(in the rows, 128 means zero)
The same turns and mirrors carry the whole set onto itself, and each row onto the other rows of its family. Which rows share a family with each named row? Give them in list order.
These 40 rows form 5 families of 8 rows each.
q_93: [126 122 161 163 105 138 103 139 149 143 101 121 148 123 147 155 133 136
 113  94  96 105]
q_593: [145 135 169 148 126 128  89 132 157 127 141 121 149 147 116 163 126 117
 135  97 117  99]
q_808: [126 136 152 152 112 146  93 129 151 138 100 119 146 135 162 139 112 137
 131 100  91 102]
q_210: [145 153 164 145 126 125 124 109 155 138 133 107 152 128 133 169 116 130
 110 106 134 112]
q_255: [116 130 116 124 117 112 142 133  91 121 107 112 104  90 119 123  98 137
 103 128 120 146]
q_626: [112 101 121 147 115 105  98 152 101  90 124 115 104 126 108 120 109 120
 139 118  96 148]
q_166: [114 128 126 130 125 129 138 147  97 118 116  97 104 146 108 129 113 110
 115  99  71 141]
q_652: [113 124 130 123 108 131 133 151  87 122 126 115 102 140  96 131 117 121
 107 113  75 139]
q_583: [112 122 109 146 120 104 145 120 101 108 115 104 106 104 127 126  95 133
 115 131 121 155]
q_133: [115 118 110 125 119 114 134 121  93 122 124  97 104 102 125 109  93 130
 117 132 119 145]
q_912: [130 156 162 139 113 149  91 140 148 135 124 135 135 157 128 154 121 129
 142 102  94  96]
q_996: [119 122 118 118 134 112 134 130  99 105  99  99 108  90 119 130  97 127
 118 114 125 153]
q_729: [139 148 139 162 133 119  87 129 151 123 117 141 149 103 142 145 108 127
 128 121 151 104]
q_92: [134 157 165 143 108 120 129 106 156 142 127 115 154 106 131 170 117 143
 111 105 137 131]
q_535: [136 167 148 148 125 136 123 113 140 137 134 127 156 122 136 167 110 127
  95 119 137 111]
q_111: [121 118 119 138 136 120 106 162 106 105 106 105  98 133 103 111 112 109
 146 105  87 134]
q_928: [107 116 124 135 106 120 133 133  94 109 139 105 108 144 107 143 112 119
 106 113  84 155]
q_704: [147 132 158 155 135 112  92 125 164 125 119 120 148 111 133 146 114 130
 138 110 150 101]
q_549: [136 159 164 136 113 134 124 121 151 140 119 124 143 107 124 181 126 141
 109 112 143 112]
q_565: [142 142 152 150 120 121  95 132 160 131  99 131 142  89 131 160 122 144
 134 115 149 109]
q_171: [111 119 121 117 114 129 129 132  86 125 148  97 106 143 103 121 105 117
 115 121  86 143]
q_879: [134 137 167 151 110 137  85 150 153 133 119 137 136 137 111 169 136 128
 136  99 106 100]
q_978: [136 153 154 127 123 131  82 122 153 117 112 132 142  97 135 160 104 143
 143 115 149 112]
q_238: [134 146 169 155 105 128  93 141 161 136 134 125 143 150 109 160 129 123
 139  97  97 116]
q_759: [129 120 160 170 105 125  97 135 165 137 109 115 155 125 145 139 125 134
 129  96  94 119]
q_497: [122 145 118 134 126 103 129 131 103 100 143 122  89 127  86 147 106 121
 136 137 127 149]
q_961: [133 146 155 149 116 139  73 141 140 125 142 140 155 148 119 163 122 111
 120 106 114 104]
q_307: [125 136 116 110 128 113 120 131  95 118 148 111  92 122  87 125  97 119
 136 137 128 141]
q_568: [127 146 123 102 139 116 129 138  98  95 124 110  97 108  85 148 104 119
 129 117 129 151]
q_712: [126 155 116 109 117 113 129 136  99 117 137 121 113 102  75 133  96 111
 120 133 129 144]
q_577: [133 115 167 160 117 126  99 120 155 135 118 105 160 128 151 144 116 128
 117  93 111 107]
q_632: [130 164 159 121 114 142 116 106 141 132 119 121 148 109 145 173 104 146
 115 107 134 121]
q_639: [118 128 107 122 118 107 133 134 101 123 110 106 119  80 111 113  89 121
 110 128 127 149]
q_31: [115 115 111 134 112 119  99 165 105 118 119 119 111 126  91  98 103 104
 136 121  88 130]
q_393: [117 101 113 130 119 114  96 144  98 116 131 107 104 122 107  99 100 116
 139 128 101 135]
q_95: [108 129 121 128 104 133 133 148  95 136 132 105 122 134 100 117 106 102
 100 113  74 137]
q_360: [127 145 123 112 121 111 127 144  95 108 128 129  93 105  82 136 106 126
 127 134 129 143]
q_295: [125 125 149 162 111 137  87 132 143 133 119 123 165 124 159 145 111 123
  98 102 107 108]
q_154: [141 150 157 154 117 110  93 123 166 126 112 129 144  95 119 156 116 136
 145 113 150 125]
q_515: [118 105 121 136 114 117 104 165  98 111 106 124  98 123 102 103 113 122
 129 116  88 133]

Same family as q_92: q_238, q_759, q_712, q_639, q_31, q_95, q_154
Same family as q_583: q_626, q_729, q_535, q_928, q_497, q_961, q_295
Same family as q_171: q_593, q_210, q_133, q_704, q_307, q_577, q_393

The same turns and mirrors carry the whole set onto itself, and each row onto the other rows of its family. Which rows share a family with each named row? Give them in list order.
These 28 rows form 7 families of 4 rows each.
q_548: [105 132 131 126  39 185 101 147 110 178 125 127 117 104  93 172 146 149
 136 132 142 108 140 127 108 113 145  87  96]
q_327: [118 123 170 154 103 117 101 130 161 126 136  85 150 122 146 143 126 138
 117 162 144  99 161 117 117 130 124  85 119]
q_812: [119 163 139 129  87 126 138 132 122 158 152 101 146 106 128 130 110 146
 123 141 154  88 147 109 124 122 107 130  96]
q_23: [135 167 145 118  90 123 110 134 134 134 137 106 141 104 154 157 100 169
 127 164 146 107 137 111 126 106 117 131  92]
q_106: [128 168 136 125  79 135 126 129 147 124 125 128 135 119 144 173 114 138
 123 159 129  89 149 115 153 132 127 132 116]
q_826: [125 157 140 129  85 122 129 127 139 145 130 114 126 130 140 139 115 167
 129 158 150 101 129 111 136 129  98 138 101]
q_175: [ 97 112 120 152  32 162 107 130 127 171 133 110 132 128  85 164 135 153
 133 151 114 136 143 134 124 102 166  91  95]
q_790: [103 146  95 143  66 182 109 135  83 140 135 105 149 140 124 178 158 137
 124 169 122 120 143 156  84  91 139 102 105]
q_403: [116 114 114 127  67 152  97 130  93 160 141  83 145 130 117 163 153 131
 130 151 141 138 139 159  74  69 125  83 126]
q_351: [125 121 159 157 113 127  91 126 153 126 113  96 140 151 148 145 129 144
 106 161 134 113 157 124 116 139 118  83 121]
q_314: [ 93 120 128 139  23 157 111 120 113 158 141 112 125 110  86 182 140 159
 155 152 154 122 135 138 118 103 163 102  99]
q_570: [116 144 180 149 105 127  81 123 149 125 131  95 153 147 158 136 131 134
 127 139 138 114 160 125 110 112 146 115 105]
q_159: [115 131 114 129  69 161  87 147  81 149 150 122 162 127 104 173 153 134
 135 155 141 120 127 153  95  87 132  66 130]
q_436: [ 95 106 120 118  40 148 110 118 116 184 130  97 130 135  97 190 135 147
 144 131 153 131 151 137  95  95 141 116 104]
q_483: [147 155 157 115  75 129 129 128 117 118 127 101 128 129 133 139 116 145
 112 160 136 104 144 118 125 112  98 143 102]
q_409: [118 110  99 142  67 188  96 141 101 144 149 110 146 134  99 179 133 118
 129 174 129 119 127 152  91 116 120  87 135]
q_909: [127 161 164 153  98 139 106 127 164 117 136 112 147 124 131 145 125 126
 107 168 117 110 163 123 128 133 129  77 131]
q_262: [ 91 135 127 114  69 173  68 146  92 134 135 118 165 144 117 181 143 121
 127 166 121 111 148 141  85  90 131 101 131]
q_335: [119 155 140 123  94 113 116 134 137 140 132 109 139 119 157 154 109 154
 149 156 142  90 143 103 129 126 113 142 116]
q_831: [ 80 118 117 125  30 163  89 129 121 165 132 121 125 122  89 193 139 139
 140 146 164 119 129 134 114 113 153 100 112]
q_319: [ 94 109 145 120  18 166 102 129 127 170 151 114 143 101 103 166 136 149
 136 156 146 114 131 151 145 101 147  96 109]
q_158: [122 113 134 158 105 130  72 122 146 139 119  82 138 129 154 150 116 114
 115 146 130 113 162 115 112 145 133 103 125]
q_748: [124 140 143 133  79 106 111 108 134 142 132  91 157 114 136 150 103 166
 115 178 144  92 147 126 140 109 123 146 108]
q_522: [127 123 108 124  84 179  89 130  86 147 158 122 131 147 121 174 156 132
 132 157 136 108 129 145  84  87 140  83 123]
q_890: [105 112 124 127  41 180 106 115 119 176 131 109 122 127  78 167 132 154
 139 160 159 109 139 119 123 106 158  84 115]
q_432: [116 125 120 140  70 158  84 139  78 126 143 109 156 138 113 188 156 135
 139 167 128 120 140 152  78  91 147  78 120]
q_386: [107 115 169 155 113 138  98 122 160 118 133  93 156 127 145 157 108 152
 112 157 140 128 163 124 114 134 143 104 127]
q_224: [127 126 178 153  89 142  94  96 149 134 118  93 132 138 142 151 118 142
 127 152 124 124 176 139 121 151 120 101 117]

Same family as q_403: q_106, q_436, q_909
Same family as q_262: q_812, q_319, q_158
Same family as q_522: q_23, q_890, q_386
Same family as q_831: q_327, q_159, q_335
Same family as q_790: q_175, q_483, q_224

